50 stands for zero in the data rows.
Some points:
72:37:24:20:43:60:54:80:56:41:36:46:54:67:70:49:15:58:48:9:75:60:60:54:59:37:6:65:50:60:33:66:56:27:24:40:58:54:5:68:54:48:56:26:80:27:49:77:42:62:58:21:43:33:40:42:47:18:58:60:56:55:51:63
65:74:35:47:63:76:64:65:66:62:55:47:61:59:41:47:56:55:38:33:49:56:87:62:37:46:33:48:48:67:37:49:95:26:55:59:53:60:35:40:64:94:65:42:77:42:56:44:42:59:30:37:50:79:50:54:56:41:38:53:43:60:79:60
55:65:38:51:54:69:58:41:61:52:52:52:53:62:32:60:49:50:59:65:55:56:53:63:35:55:84:45:41:53:64:50:44:37:75:63:70:52:69:42:46:11:42:56:64:67:48:53:56:54:22:54:26:51:33:68:58:68:61:60:52:62:77:59
80:61:50:37:72:60:57:44:48:43:49:54:59:45:48:42:41:66:46:67:35:47:66:53:43:49:59:44:45:69:67:57:53:40:64:68:60:56:74:32:61:86:39:63:69:57:35:50:67:49:6:67:47:65:50:62:65:59:63:54:59:67:77:70
67:59:54:48:35:40:40:63:48:39:73:52:52:70:76:74:80:54:72:53:78:71:38:68:83:71:57:74:76:55:57:60:30:53:42:27:46:61:52:95:45:54:39:67:45:48:66:15:62:56:50:66:70:81:80:32:45:38:26:41:18:74:45:48
32:43:84:57:57:43:53:44:56:62:46:69:51:57:40:54:64:35:65:76:35:56:51:44:52:64:59:63:64:51:51:48:44:86:64:58:44:53:77:59:52:37:56:57:56:55:45:76:62:52:70:55:61:73:44:60:52:61:71:64:87:43:40:53
59:58:41:29:56:50:45:52:58:32:51:37:55:40:35:31:35:52:31:37:53:39:64:57:10:37:43:25:32:49:32:41:77:33:52:57:49:47:44:16:53:70:45:25:65:43:44:25:27:49:0:29:61:44:39:41:49:31:71:41:51:37:53:56
80:74:49:51:47:63:69:99:64:67:66:75:75:67:81:40:25:99:49:25:88:68:74:76:69:65:31:74:58:73:56:77:73:41:36:76:73:82:23:73:70:61:65:62:92:49:90:83:51:76:65:24:78:41:61:61:64:56:85:70:68:62:78:77
11:48:33:22:35:51:40:17:40:71:32:49:27:38:35:48:42:39:40:37:38:30:47:44:32:51:59:30:42:42:58:37:27:51:56:44:33:46:55:21:48:18:44:44:35:43:42:44:40:29:19:62:38:26:18:56:44:68:68:58:40:52:58:40
42:50:74:81:54:53:50:27:50:64:54:58:49:54:53:59:71:32:64:73:48:50:38:46:57:47:73:54:47:38:52:55:40:71:60:47:55:52:63:36:56:52:65:63:41:50:62:70:54:52:88:70:59:31:37:63:50:61:64:60:82:43:31:43
29:32:63:99:74:54:46:37:26:56:48:42:33:43:28:48:45:47:51:57:46:56:46:47:41:49:60:35:44:40:36:43:41:66:56:59:46:45:67:33:43:59:35:39:36:37:47:51:49:42:80:60:44:22:40:50:55:56:38:42:64:27:16:38
85:56:33:45:52:74:66:33:62:31:63:47:38:67:50:25:38:69:52:46:40:37:60:44:44:60:68:41:58:54:55:39:85:40:73:72:62:50:77:37:65:80:42:44:49:56:43:39:50:42:22:45:53:57:47:60:64:58:60:62:65:59:58:58
67:52:20:30:43:49:37:27:59:43:44:44:62:31:39:35:31:52:49:45:41:33:68:51:27:46:61:53:50:58:48:35:35:40:69:66:47:47:66:9:51:35:47:47:45:48:30:41:35:55:17:56:26:52:57:45:47:61:37:45:66:55:60:39
46:43:60:40:23:19:41:48:39:22:57:46:34:35:54:49:58:42:63:61:42:49:33:33:61:53:63:47:43:26:43:52:31:45:36:34:42:41:36:67:31:47:30:50:28:41:46:85:67:39:48:57:57:63:70:23:32:45:21:36:0:30:35:38
67:47:51:31:29:41:58:72:50:49:64:0:71:57:72:61:65:96:23:43:58:58:27:42:85:53:22:68:61:41:48:62:26:25:18:23:45:43:24:91:34:13:40:70:38:47:49:0:45:61:39:52:82:60:69:35:43:54:24:44:27:55:33:39
39:37:74:70:41:34:44:29:41:40:36:65:41:45:37:37:43:17:49:58:49:52:24:40:48:55:37:38:51:35:56:45:33:49:39:31:35:25:52:61:26:47:40:62:19:35:53:86:61:36:44:48:60:39:67:46:36:45:20:10:46:44:37:29
23:44:56:99:86:38:37:32:24:62:40:51:44:41:53:45:41:17:47:53:32:36:33:34:44:46:63:49:44:33:54:29:25:64:41:39:38:48:42:55:44:44:44:45:31:60:43:77:53:34:39:46:46:50:56:51:58:45:14:51:52:26:25:45
43:62:32:42:68:50:62:44:67:59:49:70:63:43:52:57:65:47:55:60:44:51:64:59:54:43:70:44:48:56:64:52:57:62:72:64:53:54:75:43:70:2:42:45:45:63:48:58:54:55:35:85:44:45:40:61:65:81:63:53:51:59:71:64
53:44:56:57:38:41:40:58:44:43:52:58:39:44:56:50:59:38:65:73:56:60:18:39:75:51:41:65:69:29:54:62:34:60:36:30:38:50:29:64:36:47:40:65:30:63:66:21:59:57:48:66:18:74:72:13:37:44:34:36:1:55:47:43
43:44:35:26:33:51:61:81:43:49:50:37:57:56:53:40:52:34:37:16:56:47:66:54:54:38:14:48:35:71:43:49:83:27:31:54:60:57:14:32:55:78:29:40:74:37:49:48:25:56:49:3:40:54:37:45:31:11:46:50:53:51:62:68
56:37:52:41:19:17:43:55:45:30:58:47:40:45:51:59:53:67:60:41:44:58:24:34:75:35:30:69:54:30:34:57:28:7:21:27:41:44:27:92:46:26:52:65:35:46:42:0:40:39:46:34:59:52:55:34:25:34:27:28:23:48:38:35
38:48:70:84:62:55:44:40:48:52:35:61:56:40:44:57:60:40:54:66:44:48:45:45:45:64:54:54:54:51:74:36:61:82:58:49:49:54:66:53:33:62:77:39:39:61:48:60:62:50:98:70:59:33:20:63:55:57:56:52:75:35:16:38
38:43:62:34:46:45:28:37:56:67:41:47:44:42:43:57:58:48:44:64:38:53:49:45:41:58:77:39:38:39:47:43:37:90:59:62:45:40:66:45:56:48:69:46:36:71:50:54:56:36:90:55:44:50:41:60:60:62:63:48:62:54:68:40
42:45:88:87:77:62:58:53:44:72:53:54:48:47:56:77:57:54:63:53:48:47:60:58:53:53:77:39:56:56:66:64:71:85:79:55:48:43:74:36:60:71:87:51:50:65:51:51:60:47:95:57:56:40:63:59:50:61:67:65:73:33:25:36
52:57:23:16:35:56:52:75:45:26:41:45:45:60:57:34:33:37:19:14:50:33:51:67:41:24:5:48:36:66:24:53:67:24:20:39:51:48:17:57:48:60:49:28:77:27:60:51:28:69:83:6:24:45:53:48:55:19:51:46:34:45:54:59
15:40:45:48:59:48:54:40:62:65:55:60:49:47:45:62:61:50:59:74:60:47:54:40:33:49:61:39:55:55:46:38:45:69:62:58:58:46:75:41:53:48:61:57:43:60:40:65:54:45:58:75:54:40:58:67:57:66:74:72:50:68:65:63
There is one direction along which these points spread out most. Take the direction at right angles to it along which they spread out most. Go by this last direction. How far along it is each point below, from 0 to 99? 50 is the average, and the first point above lies past it. One standard deviation of the points above along it is 16.
46:43:60:40:23:19:41:48:39:22:57:46:34:35:54:49:58:42:63:61:42:49:33:33:61:53:63:47:43:26:43:52:31:45:36:34:42:41:36:67:31:47:30:50:28:41:46:85:67:39:48:57:57:63:70:23:32:45:21:36:0:30:35:38 23
85:56:33:45:52:74:66:33:62:31:63:47:38:67:50:25:38:69:52:46:40:37:60:44:44:60:68:41:58:54:55:39:85:40:73:72:62:50:77:37:65:80:42:44:49:56:43:39:50:42:22:45:53:57:47:60:64:58:60:62:65:59:58:58 69
38:48:70:84:62:55:44:40:48:52:35:61:56:40:44:57:60:40:54:66:44:48:45:45:45:64:54:54:54:51:74:36:61:82:58:49:49:54:66:53:33:62:77:39:39:61:48:60:62:50:98:70:59:33:20:63:55:57:56:52:75:35:16:38 51
43:62:32:42:68:50:62:44:67:59:49:70:63:43:52:57:65:47:55:60:44:51:64:59:54:43:70:44:48:56:64:52:57:62:72:64:53:54:75:43:70:2:42:45:45:63:48:58:54:55:35:85:44:45:40:61:65:81:63:53:51:59:71:64 62
39:37:74:70:41:34:44:29:41:40:36:65:41:45:37:37:43:17:49:58:49:52:24:40:48:55:37:38:51:35:56:45:33:49:39:31:35:25:52:61:26:47:40:62:19:35:53:86:61:36:44:48:60:39:67:46:36:45:20:10:46:44:37:29 29
53:44:56:57:38:41:40:58:44:43:52:58:39:44:56:50:59:38:65:73:56:60:18:39:75:51:41:65:69:29:54:62:34:60:36:30:38:50:29:64:36:47:40:65:30:63:66:21:59:57:48:66:18:74:72:13:37:44:34:36:1:55:47:43 24
38:43:62:34:46:45:28:37:56:67:41:47:44:42:43:57:58:48:44:64:38:53:49:45:41:58:77:39:38:39:47:43:37:90:59:62:45:40:66:45:56:48:69:46:36:71:50:54:56:36:90:55:44:50:41:60:60:62:63:48:62:54:68:40 52
15:40:45:48:59:48:54:40:62:65:55:60:49:47:45:62:61:50:59:74:60:47:54:40:33:49:61:39:55:55:46:38:45:69:62:58:58:46:75:41:53:48:61:57:43:60:40:65:54:45:58:75:54:40:58:67:57:66:74:72:50:68:65:63 58
55:65:38:51:54:69:58:41:61:52:52:52:53:62:32:60:49:50:59:65:55:56:53:63:35:55:84:45:41:53:64:50:44:37:75:63:70:52:69:42:46:11:42:56:64:67:48:53:56:54:22:54:26:51:33:68:58:68:61:60:52:62:77:59 63
